0: [435,526,452,499,554,497,571,682,449,550,561,648,679,391,480,398,551,543,679,536,496,661,507,481]
1: [385,411,401,383,439,625,501,451,449,379,453,386,445,656,532,250,446,555,395,521,497,438,459,441]
2: [661,507,684,746,338,589,615,451,449,385,562,434,445,391,602,570,215,454,395,713,302,438,568,472]
3: [661,443,401,629,460,426,537,682,396,383,498,434,393,656,642,664,208,465,395,936,245,661,503,405]
4: [435,609,452,608,599,308,517,682,396,543,654,386,393,439,433,416,585,372,446,477,502,389,621,609]
5: [385,661,401,777,583,382,449,682,449,623,747,386,679,439,275,643,574,138,395,277,494,389,828,753]
6: [385,479,684,565,355,581,382,682,449,372,422,386,445,656,746,439,250,671,446,454,681,389,231,313]
7: [435,486,452,529,555,481,548,451,690,442,576,648,393,656,558,485,546,665,679,520,317,389,450,260]
8: [435,529,684,338,547,492,472,682,690,617,502,648,679,439,347,409,518,421,446,497,640,661,505,676]
9: [661,489,401,463,594,448,512,401,449,546,574,386,445,439,398,338,590,493,395,507,589,438,544,539]
10: [661,469,401,419,548,427,464,682,690,487,447,386,679,391,547,603,477,538,446,569,483,661,451,493]
11: [661,457,452,500,523,564,595,682,449,437,407,648,393,391,583,636,501,535,679,431,518,389,353,399]
12: [435,480,452,572,557,462,560,401,449,473,551,434,445,439,413,381,572,473,679,497,543,389,524,506]
13: [435,645,452,522,596,301,525,401,396,540,675,434,445,391,423,344,575,384,679,506,512,661,566,573]
14: [385,495,401,586,531,564,597,401,690,525,546,434,445,391,560,485,441,444,395,525,435,438,556,508]
15: [435,440,684,585,495,646,643,682,690,397,547,386,679,656,573,424,476,502,679,508,464,389,575,466]
16: [385,418,452,741,457,800,721,401,449,419,518,648,393,439,653,659,312,652,446,372,373,389,481,414]
17: [661,454,452,427,521,576,454,682,690,390,374,434,445,391,717,527,444,683,446,387,703,389,248,374]
18: [661,573,452,615,600,427,576,682,396,521,682,648,445,391,481,440,547,427,679,494,521,661,595,555]
19: [661,741,401,671,689,335,524,401,449,741,649,386,679,656,235,773,678,153,446,092,643,389,663,634]
20: [661,677,401,617,624,214,415,401,449,609,719,648,393,656,406,468,586,324,446,440,501,661,631,611]
21: [661,466,401,530,546,414,525,401,690,433,520,386,679,391,384,537,675,389,446,409,603,389,619,562]
22: [435,456,452,550,576,477,573,401,449,454,538,434,393,391,465,408,558,502,679,516,523,389,464,485]
23: [661,497,452,447,623,545,603,682,449,582,512,648,393,656,578,669,427,506,395,629,337,661,489,361]
24: [661,473,401,539,480,473,552,401,449,413,461,648,393,391,668,797,229,495,679,841,249,438,452,491]
25: [435,409,452,525,106,637,465,401,449,391,239,386,445,439,494,499,416,576,395,546,488,438,301,464]
26: [435,383,684,630,480,571,551,451,396,340,452,386,445,439,678,673,397,719,679,529,345,661,414,407]
27: [661,660,684,197,389,416,126,451,690,678,304,386,445,439,465,680,522,471,446,441,615,438,505,709]
28: [661,446,684,562,514,487,552,401,449,448,484,386,445,656,625,665,255,580,679,627,334,661,338,337]
29: [385,496,401,580,585,502,612,401,690,516,587,434,393,656,556,398,405,612,679,528,498,661,433,449]
30: [385,423,401,368,396,608,626,401,449,378,338,648,445,656,363,599,731,488,395,289,636,661,483,471]
31: [435,398,684,586,330,580,503,401,690,375,413,648,679,656,583,474,339,587,395,597,433,661,401,446]
32: [435,469,452,344,442,717,506,401,690,452,397,434,445,439,506,454,491,429,395,533,495,438,571,522]
33: [385,506,452,613,550,520,670,682,449,499,635,648,393,656,479,505,527,430,679,494,468,661,602,550]
34: [385,405,684,358,480,504,493,682,449,401,414,648,679,391,591,509,397,594,679,542,544,661,386,486]
35: [435,348,452,738,117,668,401,682,449,480,298,648,393,391,532,471,170,611,395,558,537,438,253,376]
36: [385,501,684,558,707,371,546,451,396,540,534,648,393,656,377,558,740,412,446,344,560,661,555,539]
37: [385,613,401,473,557,282,451,401,396,538,568,386,679,391,495,478,546,577,446,594,466,389,484,484]
38: [435,709,684,211,504,395,351,451,396,651,562,386,445,439,457,406,529,518,679,490,526,389,504,525]
39: [385,546,684,618,560,408,475,682,396,581,597,386,445,439,291,476,575,386,395,382,571,438,573,654]
40: [385,369,401,487,477,585,655,401,396,324,488,386,445,391,516,400,512,536,395,532,464,389,405,404]
41: [661,558,452,393,461,593,371,451,449,685,427,434,393,656,398,318,468,488,446,466,690,438,444,674]
42: [661,389,401,535,224,584,526,401,449,352,356,648,679,439,528,360,385,597,679,626,462,438,425,440]
43: [385,473,401,561,541,513,612,682,396,447,567,434,445,439,656,612,393,693,679,666,263,438,516,337]
44: [385,381,684,691,244,580,453,401,449,442,400,648,445,391,525,491,209,709,679,556,429,661,300,380]
45: [661,671,684,329,603,311,488,401,449,573,583,648,445,656,489,401,552,494,446,491,517,661,448,490]
46: [661,391,684,414,425,572,528,401,396,370,402,386,445,391,511,342,459,602,395,576,544,389,402,478]
47: [385,321,452,242,278,668,397,401,396,432,268,648,679,391,494,478,481,482,446,504,544,389,502,528]
48: [435,541,401,636,581,465,499,401,396,624,557,386,679,656,294,527,583,350,446,303,596,661,546,658]

[385,371,684,601,231,556,425,401,690,412,360,386,679,656,554,549,206,606,446,567,431,389,271,437] 31 25
[435,399,452,366,520,429,460,451,690,411,295,434,679,391,497,721,530,522,679,528,532,389,410,544] 10 21
[385,448,401,513,532,554,582,682,690,462,522,386,393,391,671,646,347,581,395,506,419,389,415,311] 14 43
[661,690,401,313,368,451,146,401,690,781,425,648,393,391,325,335,372,517,446,444,828,438,429,831] 41 27
[435,537,452,564,614,436,551,401,690,571,605,648,679,391,357,409,640,404,446,429,594,438,605,549] 21 12
[661,496,401,451,551,441,500,451,690,576,473,434,679,656,577,587,563,555,679,699,409,661,501,401] 10 29
[661,538,452,287,484,554,306,682,449,628,405,434,445,391,377,491,478,503,679,450,720,389,517,832] 41 27
[435,505,452,441,612,465,548,401,449,543,572,386,679,656,569,530,461,546,395,712,400,438,458,399] 37 1
[435,412,452,604,424,590,605,451,396,425,419,434,393,439,496,509,485,539,679,516,499,438,414,402] 22 12
[435,529,684,474,443,534,346,682,396,666,494,648,445,391,362,383,403,493,446,482,660,661,471,785] 8 39
[435,505,452,354,536,429,325,451,396,576,364,434,445,656,380,498,540,511,395,488,691,389,434,751] 41 9
[661,453,684,473,480,597,429,451,690,350,431,648,393,439,717,308,437,707,679,458,631,438,367,376] 17 46
[385,483,684,584,540,616,600,401,396,493,590,648,445,439,406,452,598,431,679,430,589,389,638,563] 12 22
[385,361,684,553,511,683,665,401,449,410,520,386,679,656,533,378,469,643,679,428,420,661,513,487] 15 26
[385,403,452,640,351,594,541,401,449,411,458,386,679,439,556,631,260,632,679,549,421,389,408,439] 26 42
[385,286,401,530,401,698,562,682,449,334,416,386,445,391,553,498,406,667,679,503,423,661,377,446] 26 43
[435,547,452,556,554,520,569,451,449,583,566,386,679,656,575,561,477,512,446,616,398,389,584,393] 37 14
[661,664,452,530,541,533,528,451,449,598,614,648,679,656,463,456,507,421,446,494,508,438,612,582] 9 20
[385,396,401,491,445,598,631,682,449,408,401,648,393,391,395,598,659,470,395,329,636,661,517,533] 30 33
[661,434,684,505,517,498,597,451,690,440,478,434,393,656,494,419,584,549,446,476,521,438,390,444] 46 9
[385,425,452,444,588,477,540,682,449,495,375,648,445,391,508,607,579,582,446,489,557,389,283,382] 11 40
[435,482,684,547,570,545,572,682,396,469,529,434,445,391,606,392,556,635,679,488,456,438,448,333] 22 43
[435,435,684,472,506,563,448,401,396,393,456,434,445,439,618,446,453,661,446,495,559,438,368,395] 46 40
[435,450,452,540,462,497,530,451,449,352,518,648,445,391,681,533,328,620,679,578,424,389,413,361] 43 11
[385,433,452,543,522,510,633,401,690,412,502,648,679,391,449,479,587,534,395,454,542,661,440,505] 14 0
[661,464,401,555,520,560,619,401,396,396,533,648,445,391,696,649,421,554,395,623,335,661,484,387] 23 24
[661,476,401,520,532,448,553,401,396,463,555,386,445,439,412,344,623,455,395,475,597,389,575,553] 9 12
[661,700,401,523,577,400,525,451,690,599,659,386,679,439,444,562,552,364,446,412,499,438,636,659] 21 9
[661,732,684,270,409,403,121,451,690,830,453,434,679,656,483,348,537,475,395,501,527,438,468,469] 27 38
[435,515,684,459,507,539,455,451,690,632,422,648,445,391,376,511,499,547,446,455,676,661,516,695] 8 32
[435,381,684,512,547,528,534,451,449,423,434,648,393,656,545,440,528,603,395,462,523,661,327,371] 31 1
[385,478,401,563,432,515,487,401,449,388,484,648,393,439,599,403,403,535,395,527,438,389,460,363] 40 14
[661,471,401,600,530,416,565,451,396,387,558,434,393,656,681,455,461,489,395,733,334,661,512,366] 3 23
